In the data rows, the value 128 means zero.
How far apart are the two rows of each pair, measured in a hidden way? 0 means very close, and 40 very far. Two or three weighted sums of its numbers give each row a place; it is the straight-line distance between the places.
[114, 75, 138, 117, 179, 147, 161, 114, 60, 94, 89, 163, 156, 132]
[166, 141, 94, 129, 119, 160, 115, 87, 161, 200, 172, 112, 124, 192] 12
[119, 141, 136, 194, 73, 73, 156, 125, 158, 107, 79, 160, 72, 103]
[167, 174, 160, 116, 68, 120, 97, 146, 200, 105, 71, 63, 108, 130] 17
[108, 157, 167, 146, 137, 107, 145, 188, 92, 51, 133, 73, 12, 0]
[136, 176, 140, 143, 151, 130, 127, 175, 103, 107, 73, 155, 71, 53] 1
[115, 77, 87, 135, 129, 140, 106, 155, 51, 138, 62, 139, 176, 137]
[160, 189, 180, 151, 158, 155, 106, 102, 108, 134, 94, 50, 158, 156] 28
[99, 118, 203, 134, 82, 152, 144, 200, 122, 116, 73, 101, 116, 95]
[105, 136, 85, 66, 133, 107, 136, 163, 59, 70, 167, 100, 166, 133] 10
[139, 205, 173, 117, 163, 110, 148, 129, 162, 174, 139, 94, 114, 180]
[139, 117, 119, 132, 95, 105, 82, 145, 140, 162, 133, 147, 98, 134] 18
[108, 119, 100, 63, 166, 174, 154, 125, 95, 130, 110, 150, 132, 140]
[143, 136, 61, 92, 139, 129, 165, 148, 146, 207, 121, 101, 108, 136] 14
[168, 145, 171, 124, 38, 78, 162, 101, 155, 122, 167, 128, 184, 157]
[141, 98, 106, 129, 147, 156, 116, 112, 153, 187, 147, 136, 129, 93] 13
[183, 121, 143, 138, 168, 115, 160, 154, 161, 185, 129, 92, 125, 147]
[101, 185, 85, 59, 240, 146, 158, 114, 174, 139, 117, 83, 179, 129] 21
[117, 111, 136, 175, 115, 150, 115, 117, 137, 135, 125, 128, 120, 198]
[51, 101, 97, 96, 187, 139, 160, 130, 149, 117, 186, 154, 115, 123] 17
[50, 82, 91, 82, 91, 131, 202, 109, 124, 139, 183, 167, 60, 103]
[110, 137, 145, 119, 138, 129, 158, 150, 47, 106, 55, 94, 141, 127] 13
[101, 141, 138, 167, 153, 139, 126, 189, 63, 59, 86, 156, 41, 16]
[79, 174, 88, 99, 184, 159, 183, 120, 95, 95, 139, 164, 154, 128] 12
[168, 143, 178, 137, 32, 131, 171, 137, 146, 173, 173, 165, 145, 166]
[177, 127, 156, 156, 107, 119, 96, 138, 169, 163, 196, 161, 118, 160] 10
[58, 158, 173, 129, 153, 122, 99, 164, 145, 125, 107, 103, 111, 119]
[126, 79, 137, 170, 143, 111, 102, 152, 167, 162, 164, 144, 106, 159] 18
[164, 164, 123, 173, 101, 84, 101, 111, 149, 124, 177, 176, 130, 90]
[139, 119, 129, 159, 114, 102, 87, 83, 169, 142, 138, 125, 122, 179] 12
[39, 151, 125, 203, 82, 90, 104, 205, 100, 12, 96, 129, 20, 42]
[130, 108, 122, 127, 177, 125, 137, 108, 32, 74, 17, 149, 179, 178] 20
[137, 121, 79, 67, 132, 143, 131, 79, 69, 101, 147, 100, 189, 153]
[145, 141, 108, 117, 32, 111, 93, 122, 145, 183, 181, 89, 145, 119] 16
[71, 135, 113, 142, 152, 114, 176, 242, 60, 52, 85, 132, 58, 53]
[55, 60, 119, 36, 161, 146, 119, 106, 102, 139, 142, 119, 141, 133] 15
[154, 184, 142, 140, 180, 147, 97, 116, 148, 144, 150, 108, 114, 154]
[55, 152, 174, 182, 96, 121, 184, 227, 56, 74, 24, 124, 0, 0] 22
[132, 116, 102, 149, 64, 100, 62, 139, 151, 160, 194, 168, 143, 152]
[130, 147, 134, 139, 66, 115, 121, 118, 163, 183, 153, 163, 161, 158] 7
[81, 153, 167, 155, 175, 180, 158, 198, 116, 116, 64, 102, 138, 36]
[135, 77, 120, 146, 164, 94, 98, 146, 168, 142, 188, 74, 94, 131] 20
[130, 135, 133, 129, 96, 142, 94, 92, 175, 183, 174, 142, 178, 128]
[114, 83, 86, 133, 45, 89, 153, 136, 112, 150, 115, 95, 135, 106] 23
[143, 116, 155, 161, 133, 69, 56, 139, 144, 111, 190, 204, 143, 149]
[138, 93, 88, 124, 170, 186, 133, 68, 116, 153, 165, 118, 179, 61] 15
[168, 139, 189, 115, 123, 125, 105, 109, 131, 118, 166, 146, 132, 180]
[58, 152, 120, 178, 63, 167, 169, 245, 69, 31, 50, 171, 9, 14] 26
[156, 160, 175, 189, 49, 71, 50, 159, 163, 158, 170, 182, 187, 156]
[120, 206, 153, 146, 120, 113, 155, 215, 91, 47, 67, 134, 44, 43] 18
[115, 118, 102, 197, 152, 159, 62, 125, 189, 122, 161, 128, 123, 147]
[195, 124, 182, 195, 128, 151, 106, 99, 129, 142, 173, 153, 106, 151] 15
[173, 130, 119, 139, 131, 98, 151, 135, 129, 146, 135, 109, 142, 125]
[42, 133, 153, 165, 165, 149, 132, 197, 87, 72, 41, 121, 66, 83] 5
[170, 148, 131, 135, 90, 83, 62, 127, 165, 76, 183, 189, 136, 144]
[79, 179, 148, 110, 175, 118, 115, 72, 165, 118, 130, 74, 160, 121] 15
[76, 143, 130, 188, 137, 139, 100, 238, 55, 50, 71, 148, 27, 58]
[134, 141, 63, 83, 37, 135, 149, 147, 138, 160, 141, 94, 89, 89] 6
[138, 92, 108, 124, 133, 131, 173, 138, 131, 143, 167, 148, 145, 118]
[39, 65, 57, 71, 171, 177, 153, 114, 90, 75, 145, 122, 182, 141] 5
[141, 177, 167, 159, 70, 132, 127, 147, 169, 158, 142, 145, 162, 113]
[112, 164, 131, 169, 116, 52, 93, 133, 160, 154, 112, 131, 149, 158] 10
[126, 137, 187, 135, 132, 155, 131, 76, 167, 103, 114, 139, 97, 160]
[148, 134, 83, 56, 148, 172, 133, 128, 125, 87, 180, 113, 186, 103] 11
[144, 104, 170, 120, 128, 120, 149, 115, 108, 178, 178, 118, 146, 186]
[154, 140, 151, 143, 122, 109, 135, 97, 188, 163, 95, 115, 161, 114] 9
[185, 152, 121, 165, 66, 82, 94, 118, 179, 129, 127, 137, 162, 145]
[120, 128, 121, 153, 151, 129, 141, 88, 173, 150, 152, 134, 102, 165] 4
[98, 79, 45, 32, 138, 106, 172, 174, 142, 155, 114, 168, 143, 88]
[92, 66, 93, 79, 155, 107, 148, 113, 129, 126, 152, 87, 145, 172] 8
[116, 102, 82, 129, 101, 82, 114, 137, 120, 190, 136, 112, 118, 190]
[147, 66, 115, 147, 155, 120, 151, 128, 0, 34, 43, 176, 164, 135] 24
[126, 128, 105, 139, 95, 87, 82, 129, 198, 159, 131, 108, 140, 115]
[122, 166, 183, 155, 109, 102, 85, 150, 167, 177, 190, 179, 121, 153] 7
[192, 154, 110, 96, 132, 97, 169, 79, 139, 150, 104, 133, 166, 133]
[50, 100, 153, 117, 144, 178, 118, 150, 71, 95, 62, 51, 96, 96] 10
[122, 102, 79, 94, 166, 157, 137, 121, 98, 120, 123, 108, 175, 188]
[127, 155, 167, 166, 135, 71, 149, 77, 99, 139, 202, 154, 95, 157] 7
[127, 116, 125, 196, 133, 124, 124, 137, 158, 118, 136, 200, 110, 96]
[126, 89, 81, 137, 143, 136, 135, 123, 125, 185, 124, 181, 143, 147] 7
[116, 134, 131, 147, 120, 146, 93, 169, 116, 81, 64, 145, 124, 31]
[170, 162, 161, 171, 94, 91, 84, 107, 147, 135, 163, 178, 111, 149] 7
[137, 128, 112, 102, 186, 186, 110, 188, 134, 84, 94, 85, 148, 99]
[106, 165, 154, 125, 161, 98, 154, 149, 147, 121, 98, 140, 82, 87] 9
[130, 189, 100, 159, 40, 110, 84, 132, 182, 181, 179, 141, 122, 160]
[93, 170, 175, 175, 81, 91, 142, 82, 152, 158, 126, 52, 98, 169] 8
[113, 135, 124, 83, 157, 179, 115, 96, 97, 129, 155, 166, 182, 141]
[88, 171, 188, 128, 105, 96, 106, 194, 98, 103, 91, 77, 75, 0] 8
[105, 90, 134, 169, 165, 68, 95, 90, 0, 44, 59, 146, 159, 117]
[102, 125, 99, 147, 163, 85, 110, 124, 60, 76, 111, 105, 96, 132] 6
[138, 144, 188, 145, 113, 101, 90, 136, 194, 158, 167, 138, 148, 152]
[63, 177, 151, 153, 109, 136, 119, 236, 88, 101, 49, 127, 18, 79] 12
[128, 170, 146, 183, 112, 141, 132, 123, 153, 116, 147, 156, 128, 162]
[126, 191, 166, 202, 146, 74, 125, 124, 141, 162, 166, 137, 141, 162] 9
[110, 160, 139, 88, 105, 160, 126, 201, 86, 99, 64, 89, 103, 68]
[31, 72, 88, 67, 200, 122, 151, 86, 127, 129, 94, 143, 120, 143] 5
[177, 92, 162, 167, 100, 159, 157, 167, 123, 98, 146, 149, 109, 159]
[153, 105, 110, 90, 60, 157, 133, 109, 191, 204, 99, 168, 159, 169] 5
[73, 158, 133, 152, 99, 123, 166, 232, 91, 104, 74, 158, 66, 46]
[128, 102, 122, 105, 128, 132, 90, 113, 153, 115, 112, 121, 161, 133] 22
[153, 77, 49, 114, 82, 94, 131, 135, 174, 179, 192, 114, 176, 137]
[177, 151, 196, 162, 81, 82, 53, 178, 135, 135, 190, 199, 159, 152] 18
[122, 153, 167, 120, 169, 136, 137, 106, 159, 116, 111, 80, 129, 180]
[144, 95, 135, 148, 183, 150, 110, 57, 132, 164, 143, 118, 81, 128] 13
[147, 108, 52, 46, 123, 117, 155, 128, 153, 146, 159, 77, 146, 146]
[170, 111, 131, 154, 58, 134, 113, 173, 166, 115, 161, 134, 151, 152] 8
[103, 123, 189, 102, 142, 165, 118, 151, 148, 97, 55, 88, 125, 72]
[113, 202, 192, 175, 145, 100, 142, 114, 149, 82, 119, 102, 110, 121] 11
[152, 132, 80, 109, 166, 108, 134, 133, 149, 188, 148, 69, 188, 75]
[130, 186, 141, 189, 138, 94, 81, 139, 112, 147, 135, 115, 150, 134] 7
[123, 92, 93, 59, 97, 123, 112, 140, 136, 101, 156, 108, 119, 164]
[120, 129, 194, 129, 106, 134, 140, 179, 108, 138, 69, 77, 105, 120] 7
[124, 138, 117, 98, 163, 115, 172, 164, 33, 115, 83, 170, 180, 113]
[67, 53, 47, 54, 173, 122, 138, 128, 115, 166, 143, 137, 114, 123] 15
[111, 112, 192, 125, 124, 161, 117, 193, 122, 89, 28, 86, 83, 81]
[116, 116, 93, 66, 141, 151, 131, 109, 96, 107, 106, 114, 118, 152] 5
[104, 128, 191, 139, 118, 158, 102, 211, 127, 125, 86, 82, 122, 122]
[83, 232, 192, 162, 88, 151, 99, 108, 155, 151, 153, 115, 98, 189] 5
[117, 109, 173, 175, 105, 154, 74, 177, 129, 99, 83, 83, 109, 104]
[49, 80, 45, 58, 160, 117, 115, 103, 124, 151, 178, 96, 140, 111] 14
[106, 178, 193, 94, 117, 165, 121, 56, 195, 119, 166, 82, 135, 140]
[166, 113, 155, 156, 107, 96, 86, 98, 166, 159, 168, 88, 168, 167] 21
[146, 126, 107, 163, 89, 125, 85, 76, 136, 184, 169, 143, 175, 120]
[72, 140, 133, 147, 124, 110, 120, 190, 105, 67, 88, 83, 46, 48] 6
[110, 84, 91, 88, 186, 99, 105, 131, 110, 127, 129, 147, 157, 158]
[118, 115, 78, 140, 128, 99, 157, 72, 129, 107, 151, 107, 117, 114] 3
[113, 69, 95, 106, 182, 155, 137, 114, 109, 126, 105, 80, 153, 177]
[92, 119, 150, 139, 97, 170, 112, 197, 148, 96, 90, 107, 74, 104] 4
[134, 69, 96, 121, 188, 121, 108, 125, 9, 62, 71, 145, 139, 155]
[205, 173, 178, 161, 75, 74, 64, 144, 110, 136, 165, 161, 145, 157] 6
[122, 43, 133, 142, 112, 122, 161, 86, 10, 35, 32, 114, 96, 80]
[18, 59, 48, 49, 86, 160, 169, 133, 121, 138, 190, 152, 51, 81] 25
[98, 142, 54, 135, 144, 57, 149, 62, 146, 142, 179, 132, 178, 156]
[148, 132, 141, 162, 71, 118, 121, 85, 158, 177, 146, 149, 174, 143] 13
[116, 118, 74, 56, 179, 158, 149, 96, 81, 117, 150, 127, 175, 136]
[199, 123, 101, 122, 193, 71, 167, 122, 120, 171, 119, 100, 144, 91] 4
[90, 145, 125, 137, 124, 115, 168, 201, 131, 82, 56, 102, 60, 110]
[152, 95, 161, 195, 63, 137, 137, 126, 153, 114, 197, 222, 145, 102] 8
[174, 93, 86, 100, 130, 127, 128, 141, 117, 149, 124, 101, 118, 63]
[194, 108, 118, 103, 120, 141, 165, 107, 142, 148, 186, 94, 130, 114] 3
[99, 123, 139, 98, 98, 156, 139, 236, 97, 84, 71, 93, 30, 25]
[52, 153, 90, 168, 137, 131, 175, 235, 61, 41, 55, 148, 50, 34] 18
[171, 69, 99, 136, 88, 123, 123, 119, 174, 186, 112, 111, 148, 122]
[213, 121, 130, 121, 48, 132, 104, 128, 181, 138, 141, 189, 149, 115] 12
[155, 93, 133, 138, 104, 142, 107, 158, 91, 109, 179, 127, 81, 145]
[149, 129, 162, 174, 92, 65, 133, 99, 135, 113, 154, 175, 93, 144] 8
[60, 168, 137, 134, 102, 135, 162, 212, 61, 87, 69, 82, 52, 74]
[171, 101, 150, 152, 131, 117, 165, 94, 162, 149, 179, 156, 197, 115] 18
[111, 156, 158, 156, 100, 51, 175, 57, 110, 187, 162, 123, 104, 170]
[159, 154, 132, 160, 108, 94, 95, 140, 195, 204, 96, 139, 156, 170] 6
[200, 169, 120, 141, 10, 86, 125, 138, 203, 133, 174, 121, 160, 185]
[157, 180, 160, 206, 122, 144, 183, 95, 121, 136, 144, 104, 71, 143] 16
[121, 119, 57, 54, 161, 125, 137, 122, 80, 132, 111, 118, 144, 111]
[137, 145, 201, 93, 193, 169, 164, 106, 197, 95, 141, 76, 87, 154] 24
[175, 75, 118, 167, 190, 163, 118, 139, 146, 129, 186, 166, 133, 118]
[127, 102, 65, 61, 181, 143, 193, 87, 103, 132, 151, 152, 150, 87] 13
[122, 159, 137, 133, 120, 129, 132, 135, 139, 176, 176, 69, 158, 127]
[170, 59, 128, 95, 135, 199, 101, 79, 121, 93, 97, 168, 149, 111] 33
[94, 89, 195, 147, 140, 106, 147, 190, 109, 109, 61, 107, 79, 80]
[148, 86, 149, 151, 75, 156, 139, 158, 142, 110, 134, 178, 140, 190] 15
[78, 116, 87, 81, 186, 188, 185, 110, 91, 56, 129, 169, 180, 165]
[141, 84, 114, 95, 146, 175, 92, 89, 65, 110, 63, 136, 105, 145] 22
[81, 119, 114, 107, 173, 153, 116, 146, 73, 105, 83, 148, 134, 119]
[89, 122, 70, 103, 159, 143, 153, 129, 43, 60, 94, 162, 154, 157] 8
[151, 136, 182, 187, 98, 122, 109, 129, 144, 171, 145, 128, 145, 113]
[158, 154, 135, 132, 157, 139, 161, 154, 164, 109, 96, 56, 145, 134] 6
[160, 121, 131, 50, 103, 104, 179, 128, 119, 192, 156, 106, 88, 152]
[53, 58, 89, 76, 156, 145, 111, 102, 127, 92, 178, 131, 134, 87] 5
[124, 164, 158, 133, 107, 150, 155, 152, 177, 163, 104, 91, 117, 105]
[119, 156, 66, 124, 167, 116, 118, 135, 151, 148, 105, 71, 114, 164] 8
[200, 90, 78, 141, 132, 86, 118, 117, 191, 140, 122, 119, 158, 180]
[91, 140, 163, 141, 128, 83, 114, 192, 146, 74, 84, 110, 90, 31] 21
[171, 39, 65, 78, 0, 89, 120, 189, 160, 189, 135, 131, 157, 100]
[106, 82, 150, 72, 195, 132, 155, 146, 153, 149, 107, 71, 169, 93] 37
[141, 175, 175, 148, 186, 104, 160, 89, 169, 190, 129, 126, 92, 162]
[121, 144, 58, 63, 217, 132, 144, 111, 131, 157, 135, 129, 160, 128] 6
[138, 146, 99, 138, 108, 139, 117, 95, 146, 168, 115, 125, 133, 128]
[88, 100, 89, 57, 65, 107, 157, 183, 119, 153, 178, 92, 119, 84] 18
[164, 154, 126, 157, 117, 130, 128, 92, 139, 192, 73, 106, 146, 129]
[112, 86, 89, 84, 38, 106, 88, 126, 208, 177, 152, 126, 158, 139] 18
[154, 118, 164, 158, 175, 102, 153, 102, 154, 146, 187, 174, 182, 148]
[59, 107, 62, 48, 113, 163, 137, 154, 97, 137, 125, 127, 183, 170] 24
[197, 103, 116, 153, 111, 126, 57, 93, 181, 143, 126, 170, 137, 177]
[126, 126, 184, 162, 104, 142, 143, 100, 119, 107, 193, 171, 151, 148] 17
[4, 89, 58, 59, 116, 116, 133, 156, 123, 175, 166, 118, 140, 46]
[129, 125, 138, 96, 165, 139, 80, 80, 145, 160, 187, 157, 200, 118] 34
[112, 143, 137, 163, 165, 120, 142, 124, 160, 147, 103, 93, 136, 135]
[75, 189, 130, 119, 123, 151, 112, 159, 127, 143, 68, 129, 94, 77] 6
[80, 180, 152, 131, 117, 153, 126, 147, 110, 104, 99, 129, 55, 51]
[16, 66, 74, 53, 116, 102, 162, 93, 149, 134, 148, 160, 90, 108] 20
[163, 97, 133, 182, 132, 96, 43, 88, 145, 141, 171, 182, 115, 168]
[140, 145, 183, 149, 186, 158, 87, 113, 143, 134, 108, 105, 153, 178] 15
[182, 160, 139, 115, 143, 110, 110, 150, 197, 110, 153, 142, 172, 175]
[54, 159, 180, 199, 113, 149, 132, 230, 88, 35, 69, 142, 28, 38] 12
[192, 141, 158, 143, 170, 141, 111, 119, 167, 124, 132, 166, 149, 171]
[112, 173, 193, 190, 120, 64, 186, 87, 150, 130, 182, 152, 119, 181] 25
[202, 119, 133, 121, 83, 118, 118, 130, 200, 153, 142, 137, 135, 171]
[173, 86, 103, 111, 134, 211, 123, 110, 151, 188, 129, 91, 129, 113] 10
[159, 153, 150, 178, 122, 100, 103, 145, 122, 123, 123, 153, 122, 127]
[132, 122, 125, 129, 100, 142, 125, 89, 185, 153, 153, 170, 104, 153] 7
[106, 80, 83, 75, 175, 194, 162, 68, 79, 129, 127, 134, 140, 177]
[151, 115, 157, 138, 113, 122, 119, 136, 180, 151, 103, 117, 110, 114] 1
[180, 86, 128, 111, 70, 118, 122, 84, 124, 179, 127, 134, 191, 153]
[129, 196, 177, 196, 106, 131, 119, 130, 164, 183, 143, 59, 100, 151] 8
[148, 84, 110, 125, 154, 162, 167, 135, 7, 66, 94, 175, 197, 116]
[187, 123, 89, 184, 131, 128, 101, 148, 160, 195, 136, 133, 161, 122] 11
[143, 137, 102, 112, 96, 147, 166, 100, 122, 130, 167, 151, 119, 91]
[168, 68, 90, 103, 62, 141, 166, 144, 122, 139, 139, 135, 131, 148] 19
[157, 139, 131, 154, 50, 115, 80, 126, 173, 186, 153, 89, 163, 160]
[129, 179, 172, 118, 102, 167, 187, 168, 94, 98, 77, 68, 126, 94] 20
